In the rows, 128 means zero.
One turn moves each row of this set onto another row. After a few examples, where does it send each row asked below?
tosu: [124 143 131 149 105 115 126  90 120 105 158 145 127 146  90 127 102 153
 124 147 113]
sizu: [106 114 124 131 112 121 140 100 109 117 134 124  87 159  88 122 112 150
 127 153 120]
vego: [134 116 137 144 107 100 112 118 142 111 142 134 120 111  92  97  99 148
 117 165 107]
Dube: [131 132  94 174 121 124 146 136 135 113 141 116 138 151 133 101 128 111
 116 111 117]
Rase: [118 143 134 153  99 116 130  98 121  96 162 145 124 142  90 120  95 149
 115 146 115]
Kevod: [116 119 146 137 137 136 164  99 142 132 115 106 131 132 133 122  80 126
 101 114  95]
neson: [108 120 132 151 150 129 142 131 177 113 111 119 134 122 147 126 114 130
 120 131  98]
Zovu: [101 126 126 150 148 130 142 132 180 114 109 117 131 118 141 118 114 131
 114 120 106]
Buzan: [131 129  97 172 124 126 151 134 135 113 142 112 136 153 139 102 126 109
 119 115 119]
Sazu: [136 118 136 144 107 100 114 117 138 112 139 128 118 108  98  95 103 144
 125 169 108]
mifig: [129 127 100 176 120 127 149 138 137 115 141 110 135 155 132 106 123 113
 118 113 122]
Nupo: [119 146 127 107 116 117 135 138 126 129 139 132  94 154 115 142 111 156
 129 140 139]
gav: [ 99 119 132 133 111 129 140 110 113 119 138 121  87 161  84 119 108 154
 119 151 117]
Bilo: [124 147 129 138 130 115 141 136 150 125 107 124 132 151 157  93 129 108
 118 124 110]
Tafin: [120 148 127 109 115 120 134 143 126 127 139 132  93 147 119 143 106 162
 131 141 135]
giram: [116 145 129 109 112 119 132 145 124 125 137 133  92 151 111 137 104 159
 128 137 138]
Boka: [132 116 134 146 112  99 117 109 144 111 142 131 123 110  94  98 100 148
 124 167 111]
Zepim: [117 119 144 136 143 140 161  97 145 132 114 102 128 131 138 123  87 125
 107 116  95]
zile: [121 145 128 134 131 114 143 137 156 126 114 126 133 147 151  92 130 107
 103 119 108]
gunem: [111 119 141 134 140 136 162  99 145 132 110 107 125 129 133 124  87 129
  99 112  94]

zile moves to sizu
Tafin moves to Kevod
vego moves to Buzan
Now these:
Nupo moves to gunem
gav moves to neson

